In the rows, 128 means zero.
One turn moves each row of this set onto another row. After a few examples, where does it send each row asked below?
dimip: [134 144 104 116 159  92 130 138 171 120 134 141 122]
narez: [146 121  84 135 140  96  96 162 159 136 124 126 125]
des: [112 135  83 106 163 109 124 152 168 138 105 133 120]
zuzi: [140 118 121 130 129  95 113 132 122 145 128 124 142]
Rivu: [130 102  97 119 126 112 139 128 131 164 108 121 138]
rago: [153 142 111 146 153  94 131 121 144 136 112 139 117]
Bozes: [123 149  90 115 156  92 126 143 165 119 126 128 114]
Zogo: [139 111  69 123 136  92 113 155 165 162 112 130 119]
kuro: [125 111 109 127 137 108 118 144 120 162 111 129 147]
vol: [124 141 105 108 138 114 128 120 149 142 151 129 147]
nata: [143 104 119 124 134 111 133 126 133 156 122 135 150]
lazel: [129 125 101  97 164 102 119 133 183 151 108 148 127]
zimuk: [121 144  99 108 131 119 122 124 146 135 145 115 137]
ganer: [127 116  99 124 123  96 118 134 119 153 114 109 129]
lureb: [118 129  87  97 161 103 115 138 177 150 100 134 119]
toman: [116 131 107  94 133 116 121 132 151 172 132 143 133]
garu: [124 138 105 100 135 102 124 114 153 158 149 132 143]
kisu: [131 135  88 138 160 111 124 134 140 150  84 128 121]
bifa: [113 133 101  93 126 121 115 137 148 165 126 129 122]
difin: [150 106  74 126 146  94 132 138 175 158 124 140 142]
neme: [157 125 110 130 153 104 129 109 159 155  97 142 119]
gisab: [137 127  93 130 159 111 118 123 148 160  80 130 121]
Kabim: [140 137 107 106 158  86 121 124 180 131 130 141 122]
goriv: [114 146  89 114 163  98 114 153 162 128 115 130 120]
zega: [154 117  76 136 136 101 120 148 167 127 130 120 127]
Tafa: [133 115 107 134 126 111 140 141 121 142 124 124 136]
fesa: [138 106 111 115 131  97 112 119 132 166 112 121 143]
kubod: [157 113  80 127 145  82 110 130 173 149 131 128 142]
dun: [146 109 109 123 120 100 134 115 133 147 125 115 133]
fas: [139 114  78 134 140 107 118 171 160 147 117 139 125]
fogi: [133 144  94 146 159 101 120 135 134 142  95 129 118]
sare: [143 147  99 148 152  93 129 127 137 135 107 128 113]
sugez: [156 116  89 138 150  99 115 145 168 133 136 136 147]
Rop: [138 127 101  99 157  97 132 123 186 141 120 144 122]
vug: [160 134 116 137 152  94 125 111 153 145 108 142 117]
lela: [115 142 104 107 133 125 109 138 143 139 138 119 134]
dom: [112 135 101 102 128 133 119 144 145 150 129 127 126]
kuvo: [148 122 105 128 159 111 121 117 156 162  86 141 124]
gen: [143 110  82 124 150  90 108 152 167 169 117 146 139]
sogof: [122 132 102  95 132 109 133 120 155 169 139 139 136]

Tafa turns into zuzi
vug turns into neme
Now these:
difin turns into gen
des turns into goriv
garu turns into sogof

One turn moves each row of this set onto another row. After a few examples, where does it send each row asked below?
bona: [ 86 143 152 144 125 157 130 133 105 114 112 132 142 106 161 108 122 130
 133 113 152  85 129 126]
Tef: [117 139 126 161 149 146 132 130 132 131 109 130 140 127 145  81 150 135
 149 118 117  94 115 113]
Roz: [120 128 135 150 152 164 132 138 156 125 123 129 135 111 129  99 159 145
 147 108 158 113 119 124]
zolep: [117 131 128 136 149 132 150 131 139 110 126 121 112  97 136 155 144 122
 135 108 158 109  96 127]
Vep: [ 98 137 122 141 124 169 153 117 113 125 117 143 151 114 142 113 131 146
 146  85 142 119 105 119]
leve: [ 97 141 142 111 129 129 154 126 120 101 112 123 165 109 162 134 125 133
 128 100 151 110 108 139]
neb: [109 144 120 128 178 113 146 138 104 112 108 130 125 130 155 111 163 148
 137 106 148 105 114 142]
sab: [117 137 144 142 145 110 110 116 131 120 132 138 140 135 171 114 137 123
 136 123 132  80 109 127]
fakif: [122 132 148 120 138 133 153 117  93 130 113 119 130 124 128 145 123 126
 128 109 136 120 108 112]
Detod: [128 130 136 135 123 124 109 129 147 113 143 127 119 110 155 108 139 123
 139 115 128 122  96 114]
seve: [141 153 139 134 137 137 114 133 122  96 132 105 131  96 109 114 128 152
 135  91 146 110 108 135]
tasa: [ 93 127 136 146 135 131 115 120 105  97 114 141 145  99 170  93 129 137
 138  85 138 110 109 131]
lege: [108 153 153 128 120 151 137 125  99 103 124 123 151  94 145 123 134 156
 158  93 141 110 116 157]
rozek: [123 136 134 132 127 115 110 137 139 105 139 130 118 105 158 102 142 127
 139 117 128 123 102 109]
vafo: [117 152 122 125 142 125 131 132  85 112 114 126 119 153 130 112 137 141
 132 107 144 104 131 111]
Tos: [121 149 141 144 146 153 112 131 129  90 133 136 116 119 154 127 130 148
 135 126 170  93 133 122]
moze: [ 98 132 145 113 127 128 154 121 121 106 115 131 161 112 161 136 128 120
 131  99 153 107 107 135]
ripa: [124 144 142 156 141 149 104 124 130  93 134 126 121 118 153 127 129 146
 140 120 172  99 137 122]
fidir: [112 140 156 154 148 121 129 123 108 118 135 116 135 121 153 154 131 144
 151 126 157  86 129 135]
Buto: [120 136 128 130 131 115 113  96 124 117 128 136 141 136 162 109 131 142
 118 104 131  87 102 123]
Zep: [119 128 137 140 151 140 148 127 137 109 121 121 112 100 135 150 145 111
 139 110 155 116 104 123]
fuver: [156 139 158 144 146 133 129 146 107 107 123 114 117 130 164 135 149 144
 136 121 144 103 131 124]
bosi: [119 125 129 145 147 156 131 143 148 128 121 140 133 111 122 100 159 143
 144 101 163 115 123 115]
maki: [110 149 128 124 147 130 136 148  96 127 127 111 113 132 136 107 136 157
 137 122 124  86  95 138]
semu: [118 124 109 127 147 117 127 134 113 130 118 130 139 151 139 119 135 166
 133 105 161  88 111 136]
Fofe: [142 118 153 150 146 109 122 143 120 127 132 117 127 132 163 116 154 132
 127 107 143 108 119 105]
Tase: [138 123 147 165 146 140 119 135 120 138 131 120 122 132 134 104 160 143
 128  91 144  84 117 114]
laz: [143 152 132 133 156 129 132 120 108 111  95 120 155 109 147 105 144 166
 136  97 144 122 125 149]
Lubup: [ 94 139 118 139 113 158 145 114 116 128 119 142 148 117 144 110 134 146
 139  82 138 118 104 119]
Kav: [155 137 132 157 148 130 132 124 121 111 126 104 120 119 135 115 160 152
 135  83 125  90  97 134]
dup: [109 133 133 144 136 160 149 127 122 136 104 126 122 116 145  97 156 148
 152 121 112  95 111 123]
Belak: [137 136 139 138 154 132 153 123 101 122 117 118 140 124 122 157 127 133
 151 103 140 123 109 128]
Fimo: [108 118 123 138 137 102 127 144  91 124 112 120 110 121 138 119 152 147
 160 108 137 102 120 135]
pesi: [156 144 129 147 147 143 156 131 125 116 116 114 117 132 149 146 161 142
 131 105 140 101 111 128]
fuli: [148 157 122 151 155 136 129 127 110 124 102 122 147 110 128 103 144 148
 150  92 127 125 115 140]
Nik: [105 143 147 127 119 158 137 129 105 105 116 130 147  97 140 122 137 159
 160  93 136 107 114 160]
tafid: [103 133 131 141 132 131 118 118 109 103 115 142 149  94 171  92 128 132
 138  86 133 113 100 134]
das: [ 83 144 153 135 128 157 134 136 101 119 111 137 137 106 160 115 122 122
 126 113 152  95 126 127]
Vete: [ 97 121 158 155 152 126 124 117  99 120 121 122 127 103 157 132 145 156
 148 116 159  85 134 138]
kes: [145 162 141 134 142 140 116 128 128  97 130 102 132 100 118 112 131 140
 131  96 145 118 110 137]

das turns into Nik
kes turns into Detod
Now these:
Vep turns into bona
laz turns into Buto
seve turns into rozek
fidir turns into fuli
Tase turns into fuver
Fimo turns into neb

One turn moves each row of this set onto another row. After a few examples, where does it send each row asked below?
let: [131 132 139 155 128 131 125 132  88 108 111 115 127 148 107]
muda: [161 141 107 136 121 138 124 128 131 111 144 106 125 108 110]
foz: [170 122 114 134 131 127 122 114 132 109 144 105 136 116 117]
vozel: [126 123 151 150 113 158 132 103 102 138 124  96 109 118 135]
midol: [152 127 141 144 129 125 128 119  96 107 127 124 141 153 104]
gem: [160 124 122 132 128 128 119 110 141 108 139 101 126  93 123]
daz: [150 130 139 145 126 129 131 127  93 108 127 124 138 151 100]
pufik: [128 130 145 150 134 136 117 109  90 102 103 118 131 143 112]
Gak: [150 128 140 143 127 124 132 125  97 108 129 126 139 153 103]
lev: [121 136 140 150 127 137 126 129  87 105 109 125 124 138 105]
tepu: [116 122 147 146 107 148 145 121 105 141 134 109 105 116 133]
kek: [133 112 158 144 125 146 122  93 125 127 129 106 119 103 141]
bavul: [127 112 155 143 118 139 132  90 112 135 127 100 116 124 146]
Zenu: [166 133 109 140 126 142 126 133 123 113 144 106 130 110 106]
tivi: [119 144 138 139 130 104 134 101 127  99 108 113 126 104 126]
tez: [129 158 124 141 128 128 129 117 114 109 100 100 125  90 113]
Dumig: [160 135 109 131 123 125 125 122 138 109 147 111 128 112 117]
Nofit: [124 122 146 142 134 116 124 107  99 100 110 128 132 147 119]
foga: [129 112 141 133 114 129 142  90 109 147 128  97 133 130 134]
divi: [129 115 137 129 104 124 153 118 112 148 134 116 113 127 126]
pufu: [145 119 143 140 112 150 130  92 100 146 116  90 118 128 124]
punak: [134 127 143 154 133 125 119 117  91 104 108 111 132 153 114]
nazef: [127 150 140 147 133 122 123  94 118  99  99 100 127 102 120]
Fogu: [154 127 118 132 124 127 126 124 140 111 144 109 122  91 119]
Lesi: [131 122 156 152 120 162 124 109 116 132 128 104 112  96 131]
Vof: [141 108 144 128 114 123 139  89 115 143 126 104 121 134 136]
bavi: [125 128 138 149 127 117 132 134  94 106 116 123 127 150 112]
fubu: [127 145 126 131 132 103 134 108 126 105 105 109 131  97 125]
velip: [135 150 128 138 133 119 123 101 120 105  98  97 132  96 122]
pudo: [123 153 122 135 126 113 139 125 121 109 108 111 124  92 116]
dataz: [134 126 137 139 103 151 144 120  98 152 125 103 109 122 115]
geke: [118 111 151 138 112 130 144 108 116 136 137 113 111 122 143]
pif: [123 110 155 139 120 133 135 109 130 129 139 120 115 102 141]
kal: [172 130 113 140 131 142 118 118 125 110 139  98 134 113 111]
gabi: [121 116 136 132 107 127 153 109 109 150 135 107 127 127 129]
rafug: [113 152 134 142 124 113 141 123 121 104 111 118 118  98 116]
kuda: [120 159 135 150 125 132 130 116 111 104 102 104 119  97 110]
laf: [117 127 140 142 127 118 133 128  98 104 115 136 126 142 112]
fozu: [162 131 121 138 127 142 115 113 133 109 135  95 124  91 116]
zake: [153 130 141 146 128 131 128 121  94 108 126 122 140 152 102]
pelup: [166 134 111 135 127 129 118 111 136 106 142 103 132 114 119]
dumo: [123 125 135 139 105 146 149 117  98 153 129  99 123 122 120]
Laros: [122 120 151 145 115 150 137 124 121 134 138 118 107  95 130]
bubi: [156 133 118 137 123 141 123 128 133 112 140 103 120  88 113]
Vumab: [164 126 110 134 126 127 130 130 132 112 148 112 132 113 113]
rini: [130 122 142 148 132 112 127 120  98 104 114 120 132 154 118]
Vab: [131 122 139 141 112 149 137  96  98 149 123  89 129 126 125]
fuga: [167 141 110 139 125 142 116 117 130 109 139  99 128 110 112]

foz turns into Vumab
Vof turns into divi
dumo turns into Vab
Now these:
kek turns into pif
punak turns into rini
zake turns into midol
gem turns into Fogu
velip turns into fubu
lev turns into pufik
kuda turns into nazef
muda turns into fuga
vozel turns into bavul

One turn moves each row of this set onto another row. After a few examples, where does it send each row asked below?
Sol: [114 151 144 130 133 139  98 138 123 126 149 127 130 151 134 138 130 131]
kinel: [112 145 110 115 112 123 126 135 124 123 169 123 106 124 128 127 121 128]
fusag: [119 127 146 118 125 122 155 149 117 142 108 123 130 134 135  97 149 134]
Tifi: [128 132 148 112 127 126 146 148 119 143 112 120 130 132 139  97 159 137]
Poda: [122 131 144 109 126 128 153 147 114 146 106 125 136 129 133 100 150 137]
Pepi: [103 130 151  96 115 104 128 125 142 119 118 127 148 109 145 142 145 122]
kas: [120 144 111 119 106 118 122 135 118 125 164 124 106 124 132 116 116 128]
vufi: [116 143 107 111 108 118 124 132 119 121 162 124 105 123 123 116 123 135]
fid: [124 121 140 109 130 129 150 144 115 145 109 130 136 126 136 101 155 131]
guzos: [140 133 144 124 126 105 141 130 131 129 152 108 128 136 103 108 159 123]
leb: [135 129 148 126 128 106 149 130 130 135 155 107 127 133 105 115 162 123]
gasig: [105 134 149  98 116 108 138 129 144 117 114 123 150 106 140 142 141 119]
kuges: [113 122 160 112 117 102 140 144 125 111 143 155 153 138 131 147 112 141]
fiv: [118 143 108 121 107 117 129 129 111 122 162 118 106 126 123 125 123 137]
Sipu: [114 143 110 112 107 113 130 128 120 121 163 119 103 119 123 120 127 137]
neka: [114 156 145 122 134 141 101 144 124 121 151 130 127 143 134 144 131 130]
rebi: [115 121 158 119 126 102 129 142 132 110 146 149 157 135 127 149 117 145]
Refun: [121 131 144 106 123 129 145 145 109 146 104 129 138 130 136 105 154 135]
bovel: [125 129 145 116 130 132 153 147 116 143 109 120 140 130 140 106 156 134]
Vam: [112 120 162 117 127 107 129 145 126 117 148 149 156 133 116 144 112 146]
Mapa: [134 128 146 123 128 105 151 122 135 126 155 109 130 137 106 109 156 122]
Zar: [117 147 105 115 113 116 126 127 121 119 163 114 110 125 129 118 124 131]
papu: [110 127 162 114 131 105 130 143 125 112 144 148 157 129 127 143 109 152]
Fud: [106 137 149  99 113 111 136 124 143 122 119 124 148 108 153 144 140 121]
gapot: [111 123 162 116 119 101 134 142 128 112 136 147 163 137 122 147 115 140]
ragi: [113 119 160 114 121 106 133 148 126 115 143 151 153 133 121 150 113 147]
kep: [106 158 145 122 133 142 101 137 121 124 153 127 133 146 130 136 130 128]

rebi turns into bovel
fusag turns into kas
Now these:
fiv turns into papu
gasig turns into guzos
kep turns into Pepi
ragi turns into Poda
Sol turns into Fud
Sipu turns into Vam
kinel turns into gapot

